4.45,3.88,-3.86,5.19,-4.70,-3.86
4.81,3.93,-3.96,5.42,-4.86,-4.12
-3.55,-3.02,3.11,-4.15,3.81,3.16
3.83,3.43,-3.55,4.52,-4.07,-3.46
-3.29,-3.18,3.07,-3.92,3.47,2.85
-3.68,-3.32,3.49,-4.37,3.95,3.37
->
3.37,3.95,-4.37,3.49,-3.32,-3.68
2.85,3.47,-3.92,3.07,-3.18,-3.29
-3.46,-4.07,4.52,-3.55,3.43,3.83
3.16,3.81,-4.15,3.11,-3.02,-3.55
-4.12,-4.86,5.42,-3.96,3.93,4.81
-3.86,-4.70,5.19,-3.86,3.88,4.45

1.26,-1.36,-1.21,1.15,0.75,0.13,-2.06,2.04,0.08
0.12,0.31,-1.30,-0.45,1.28,1.03,1.28,-0.96,-1.58
2.52,0.07,-1.31,1.33,3.44,1.93,3.20,0.29,-3.43
-0.78,-0.29,-0.31,3.97,-5.13,0.20,-0.77,0.32,1.09
-1.44,2.41,3.86,-4.97,0.70,-0.88,1.48,-0.07,0.51
-0.16,0.37,-2.00,-2.19,-1.44,1.99,4.05,-0.56,-0.82
-4.95,6.65,-4.09,-4.34,3.42,0.81,2.38,-5.88,-4.62
->
-4.62,-5.88,2.38,0.81,3.42,-4.34,-4.09,6.65,-4.95
-0.82,-0.56,4.05,1.99,-1.44,-2.19,-2.00,0.37,-0.16
0.51,-0.07,1.48,-0.88,0.70,-4.97,3.86,2.41,-1.44
1.09,0.32,-0.77,0.20,-5.13,3.97,-0.31,-0.29,-0.78
-3.43,0.29,3.20,1.93,3.44,1.33,-1.31,0.07,2.52
-1.58,-0.96,1.28,1.03,1.28,-0.45,-1.30,0.31,0.12
0.08,2.04,-2.06,0.13,0.75,1.15,-1.21,-1.36,1.26

-0.87,5.57,-0.56,3.66,-0.83,5.74,4.37,0.87,5.32,0.87,-0.20,4.96,-0.27,-0.47,0.60
1.52,-4.62,0.18,-3.59,-0.07,-4.86,-2.82,0.15,-4.13,0.15,1.16,-3.89,0.66,1.43,-1.50
0.50,3.61,-0.11,2.57,-0.20,3.64,3.12,1.42,3.64,1.42,0.76,3.31,0.61,0.66,0.93
->
0.93,0.66,0.61,3.31,0.76,1.42,3.64,1.42,3.12,3.64,-0.20,2.57,-0.11,3.61,0.50
-1.50,1.43,0.66,-3.89,1.16,0.15,-4.13,0.15,-2.82,-4.86,-0.07,-3.59,0.18,-4.62,1.52
0.60,-0.47,-0.27,4.96,-0.20,0.87,5.32,0.87,4.37,5.74,-0.83,3.66,-0.56,5.57,-0.87

-5.50,-3.55,0.29,-1.69
0.00,3.32,-2.82,-1.29
-0.42,-3.93,-3.40,-1.50
1.51,1.48,2.38,3.10
-3.18,-3.60,-3.73,0.50
->
0.50,-3.73,-3.60,-3.18
3.10,2.38,1.48,1.51
-1.50,-3.40,-3.93,-0.42
-1.29,-2.82,3.32,0.00
-1.69,0.29,-3.55,-5.50

1.49,-2.17,-1.05,-0.78
1.75,-2.27,0.39,-1.33
1.66,-1.05,-1.22,-1.33
1.49,5.73,-1.22,-1.10
1.49,0.73,-3.42,-1.33
0.49,-0.60,-1.26,-1.33
1.49,-0.77,-1.68,-1.33
0.72,1.95,0.22,-1.83
1.49,3.06,-1.22,-1.33
1.49,-3.68,-1.04,-1.33
->
-1.33,-1.04,-3.68,1.49
-1.33,-1.22,3.06,1.49
-1.83,0.22,1.95,0.72
-1.33,-1.68,-0.77,1.49
-1.33,-1.26,-0.60,0.49
-1.33,-3.42,0.73,1.49
-1.10,-1.22,5.73,1.49
-1.33,-1.22,-1.05,1.66
-1.33,0.39,-2.27,1.75
-0.78,-1.05,-2.17,1.49

-3.97,-1.01,-0.67,2.91,-0.77,3.02
-3.96,3.48,-2.17,0.35,-7.30,1.57
-3.95,3.48,-1.90,0.00,-1.64,2.32
-3.97,0.00,0.00,0.00,0.93,0.64
-4.00,1.52,0.00,0.87,0.61,1.89
-3.99,3.21,-2.20,1.48,-1.69,-1.66
-3.97,3.16,-2.13,1.66,0.67,-2.16
->
-2.16,0.67,1.66,-2.13,3.16,-3.97
-1.66,-1.69,1.48,-2.20,3.21,-3.99
1.89,0.61,0.87,0.00,1.52,-4.00
0.64,0.93,0.00,0.00,0.00,-3.97
2.32,-1.64,0.00,-1.90,3.48,-3.95
1.57,-7.30,0.35,-2.17,3.48,-3.96
3.02,-0.77,2.91,-0.67,-1.01,-3.97

0.69,-4.33,-4.02,2.68,-5.62
2.72,-5.07,-5.44,3.12,-5.03
1.48,-4.94,-4.32,3.05,-5.43
3.02,-5.00,-5.98,3.04,-4.85
3.18,-4.74,-6.12,2.76,-4.64
3.24,-3.93,-5.68,1.83,-4.42
1.88,-5.03,-4.54,3.11,-5.30
2.32,-5.07,-4.91,3.13,-5.17
0.90,-4.60,-4.08,2.85,-5.59
1.16,-4.80,-4.17,2.97,-5.53
->
-5.53,2.97,-4.17,-4.80,1.16
-5.59,2.85,-4.08,-4.60,0.90
-5.17,3.13,-4.91,-5.07,2.32
-5.30,3.11,-4.54,-5.03,1.88
-4.42,1.83,-5.68,-3.93,3.24
-4.64,2.76,-6.12,-4.74,3.18
-4.85,3.04,-5.98,-5.00,3.02
-5.43,3.05,-4.32,-4.94,1.48
-5.03,3.12,-5.44,-5.07,2.72
-5.62,2.68,-4.02,-4.33,0.69
---
1.40,-5.64,1.30
4.16,-5.89,-6.31
4.53,3.71,3.26
0.11,0.55,-1.95
->
-5.89,-6.31
3.71,3.26

-1.20,-1.63,5.73,-3.17,1.01
-3.63,-1.09,1.85,-3.81,-2.32
1.61,0.23,2.08,-0.38,1.38
3.73,-2.08,-3.97,-1.22,0.18
4.62,0.57,-2.93,0.53,-0.62
->
-1.09,1.85
0.23,2.08

-4.11,-3.87,-0.11,0.64
1.83,-2.20,-3.62,-2.51
-3.47,4.98,-2.44,0.49
0.21,3.49,2.16,-4.00
0.10,5.18,1.46,-6.66
->
-2.20,-3.62
4.98,-2.44

-0.10,0.61,-0.94,0.65,-2.62
2.00,-0.34,-3.43,4.19,-0.71
2.70,-1.53,1.23,5.47,-2.26
3.23,-2.50,-1.52,0.58,-4.64
->
-0.34,-3.43
-1.53,1.23

-0.25,0.48,-0.03,0.58
0.30,1.24,6.03,-1.25
1.13,-0.92,4.39,-0.25
->
1.24,6.03
-0.92,4.39

0.72,-1.14,-5.77,-2.52,0.80
0.47,-1.21,-5.29,-2.13,0.56
1.03,-1.06,-6.33,-3.00,1.11
1.09,-1.24,-6.47,-3.25,1.60
-1.24,2.55,3.53,3.87,-5.69
->
-1.21,-5.29
-1.06,-6.33

3.01,1.57,-2.49
3.88,-4.37,-4.76
2.33,-0.39,-4.07
-6.29,0.44,4.95
-1.62,7.15,2.16
->
-4.37,-4.76
-0.39,-4.07

-2.60,-2.46,1.64,5.31
1.42,1.62,6.84,-4.38
-3.21,-3.04,-1.24,2.06
->
1.62,6.84
-3.04,-1.24
---
1.71,-0.40,-0.89
-6.35,1.49,3.30
-0.27,0.06,0.14
-2.32,0.54,1.21
-6.10,1.43,3.17
->
1.49,3.30
0.06,0.14

2.36,0.86,2.19,-3.00,3.89
1.09,1.25,-6.29,4.91,-2.50
0.98,-0.41,-6.19,3.67,-3.72
->
1.25,-6.29
-0.41,-6.19

-3.27,0.98,-1.89,0.25,3.13
4.30,1.26,2.54,-0.85,-3.05
0.62,-4.09,5.50,-3.92,1.54
-1.02,4.64,5.50,-1.07,3.13
1.44,-2.97,5.29,-1.29,0.49
->
1.26,2.54
-4.09,5.50

-0.37,4.43,2.76,3.21,3.43
-1.40,5.62,3.50,4.06,4.35
3.23,2.15,0.76,1.58,1.31
->
5.62,3.50
2.15,0.76

0.44,2.66,-0.29,-0.13,-2.14
1.12,1.04,-2.99,-2.69,0.07
-2.05,2.47,1.45,0.32,4.78
-3.08,1.83,-0.41,-1.88,5.48
-1.52,0.11,6.57,-2.39,3.71
->
1.04,-2.99
2.47,1.45

0.66,2.10,0.65
0.66,0.56,6.78
2.38,0.17,-1.80
1.15,0.05,0.32
->
0.56,6.78
0.17,-1.80

-0.12,-0.39,-6.31
-0.24,0.21,-6.15
-0.27,0.28,-5.80
-0.12,-0.34,-6.40
->
0.21,-6.15
0.28,-5.80
